[[128 130 123 131 126]
 [107 122 139 109 141]
 [115 108 112 100 121]
 [120 155 114 138 126]]
:
[[128 107 115 120]
 [130 122 108 155]
 [123 139 112 114]
 [131 109 100 138]
 [126 141 121 126]]

[[128 126 105 128 127 128 128 112 141 131 128]
 [128 125 117 130 125 127 127 120 135 129 129]
 [126 129 137 129 128 128 128 136 111 125 127]
 [126 127 120 122 128 128 126 121 133 126 127]
 [126 128 128 123 128 127 126 127 127 125 126]]
:
[[128 128 126 126 126]
 [126 125 129 127 128]
 [105 117 137 120 128]
 [128 130 129 122 123]
 [127 125 128 128 128]
 [128 127 128 128 127]
 [128 127 128 126 126]
 [112 120 136 121 127]
 [141 135 111 133 127]
 [131 129 125 126 125]
 [128 129 127 127 126]]

[[137 144 124 128 119 131]
 [122 132 128 147 122 112]
 [121 131 131 153 120 108]]
:
[[137 122 121]
 [144 132 131]
 [124 128 131]
 [128 147 153]
 [119 122 120]
 [131 112 108]]

[[128 133 114]
 [141 127 105]
 [144 149 130]
 [117 130 125]]
:
[[128 141 144 117]
 [133 127 149 130]
 [114 105 130 125]]

[[104 111 139 151 123 128]
 [109 126 150 135 106 132]
 [ 98 157 123 113 142 127]
 [103 106 143 157 151 131]
 [126 139 133 136 156 130]]
:
[[104 109  98 103 126]
 [111 126 157 106 139]
 [139 150 123 143 133]
 [151 135 113 157 136]
 [123 106 142 151 156]
 [128 132 127 131 130]]

[[126 119 131 120 135 138 121 127 124 121 119]
 [127 127 127 127 127 126 130 129 130 127 128]
 [129 129 120 126 122 123 114 125 119 131 123]
 [123 133 137 119 137 129 119 133 122 129 131]
 [106 113 115 108 123 105 135 145 141 116 121]
 [132 126 127 129 136 128 129 135 141 117 125]
 [124 126 127 127 124 126 132 125 127 128 129]]
:
[[126 127 129 123 106 132 124]
 [119 127 129 133 113 126 126]
 [131 127 120 137 115 127 127]
 [120 127 126 119 108 129 127]
 [135 127 122 137 123 136 124]
 [138 126 123 129 105 128 126]
 [121 130 114 119 135 129 132]
 [127 129 125 133 145 135 125]
 [124 130 119 122 141 141 127]
 [121 127 131 129 116 117 128]
 [119 128 123 131 121 125 129]]

[[113 138 136 122 136 129 122 157 135 112 122 139 132 138 117]
 [126 128 128 129 133 125 128 129 124 126 129 128 125 129 126]]
:
[[113 126]
 [138 128]
 [136 128]
 [122 129]
 [136 133]
 [129 125]
 [122 128]
 [157 129]
 [135 124]
 [112 126]
 [122 129]
 [139 128]
 [132 125]
 [138 129]
 [117 126]]

[[128 132 129 122 132 129 131 130 122 131 127 127]
 [129 127 101 130 128 129 127 110 145 130 129 129]
 [126 128 134 134 128 129 124 125 108 117 127 132]
 [129 125 126 141 126 128 128 126 125 127 130 130]
 [126 132 151 122 130 127 129 151 113 126 126 126]]
:
[[128 129 126 129 126]
 [132 127 128 125 132]
 [129 101 134 126 151]
 [122 130 134 141 122]
 [132 128 128 126 130]
 [129 129 129 128 127]
 [131 127 124 128 129]
 [130 110 125 126 151]
 [122 145 108 125 113]
 [131 130 117 127 126]
 [127 129 127 130 126]
 [127 129 132 130 126]]

[[146 150 150 120 152 110 110 109 116 106 145 147 108 108]
 [111 133 106 129 145 107 152 151 148 149 146 106 148 144]
 [108 132 112 145 110 154 152 148 150 121 121 120 146 149]
 [119 113 110 143 112 135 145 143 149 131 129 104 143 149]]
:
[[146 111 108 119]
 [150 133 132 113]
 [150 106 112 110]
 [120 129 145 143]
 [152 145 110 112]
 [110 107 154 135]
 [110 152 152 145]
 [109 151 148 143]
 [116 148 150 149]
 [106 149 121 131]
 [145 146 121 129]
 [147 106 120 104]
 [108 148 146 143]
 [108 144 149 149]]
---
[[121 126 129 136 140]
 [104 125 130 138 133]
 [134 106 121 117 148]]
:
[140 138 121]

[[117 130 129]
 [102 121 131]
 [100 121 134]
 [132 121 126]]
:
[129 121 100]

[[105 104 105]
 [105 105 104]
 [103 103 102]]
:
[105 105 103]

[[114 126]
 [105 119]
 [123 131]]
:
[126 105]

[[128 141 125 130]
 [119 135 144 124]
 [116 123 127 101]
 [132 125 127 135]
 [114 132 128 135]]
:
[130 144 123 132]

[[145 135 133]
 [109 104 143]]
:
[133 104]

[[126 135 126 131]
 [149 130 149 143]
 [112 119 112 112]
 [110 127 110 115]
 [138 135 138 139]]
:
[131 149 119 110]

[[129 140 138 124 119]
 [112 124 116 139 101]
 [125 120 136 127 136]
 [123 139 114 139 139]]
:
[119 139 136 139]

[[144 153]
 [146 147]
 [144 151]
 [139 148]]
:
[153 146]
---
[[124 135 116 129 114 140 123 124 131 138 115 110]
 [123 135 137 149 129 129 120 122 122 145 145 123]
 [128 115 143 119 146 135 125 115 130 109 117 144]
 [140 123 134 110 144 114 130 123 107 116 146 148]]
:
[[123 135 137 149 129 129 120 122 122 145 145 123]
 [124 135 116 129 114 140 123 124 131 138 115 110]
 [128 115 143 119 146 135 125 115 130 109 117 144]
 [140 123 134 110 144 114 130 123 107 116 146 148]]

[[105 125 150]
 [110 107 151]
 [134 156 114]
 [103 111 150]
 [141 105 144]
 [108 104 128]
 [117 100 147]
 [ 99 105 148]]
:
[[ 99 105 148]
 [103 111 150]
 [105 125 150]
 [108 104 128]
 [110 107 151]
 [117 100 147]
 [134 156 114]
 [141 105 144]]

[[114 118 131 141 144]
 [108 102 114 139 151]
 [141 126 124 118 112]]
:
[[108 102 114 139 151]
 [114 118 131 141 144]
 [141 126 124 118 112]]

[[127 131 130 137 141 139 127 117 109 105 109 121]
 [120 127 131 130 137 141 139 127 117 109 105 109]
 [130 137 141 139 127 117 109 105 109 121 133 142]
 [113 120 127 131 130 137 141 139 127 117 109 105]
 [116 112 108 113 120 127 131 130 137 141 139 127]
 [108 113 120 127 131 130 137 141 139 127 117 109]
 [112 108 113 120 127 131 130 137 141 139 127 117]
 [131 130 137 141 139 127 117 109 105 109 121 133]]
:
[[108 113 120 127 131 130 137 141 139 127 117 109]
 [112 108 113 120 127 131 130 137 141 139 127 117]
 [113 120 127 131 130 137 141 139 127 117 109 105]
 [116 112 108 113 120 127 131 130 137 141 139 127]
 [120 127 131 130 137 141 139 127 117 109 105 109]
 [127 131 130 137 141 139 127 117 109 105 109 121]
 [130 137 141 139 127 117 109 105 109 121 133 142]
 [131 130 137 141 139 127 117 109 105 109 121 133]]

[[140 123 148 145]
 [143 104 116 149]
 [113 144 147 111]
 [110 144 144 115]
 [149 109 120 145]]
:
[[110 144 144 115]
 [113 144 147 111]
 [140 123 148 145]
 [143 104 116 149]
 [149 109 120 145]]

[[138 132 141 143 134 126 151]
 [105 140 142 114 129 117 109]
 [142 132 113 118 139 150 126]]
:
[[105 140 142 114 129 117 109]
 [138 132 141 143 134 126 151]
 [142 132 113 118 139 150 126]]
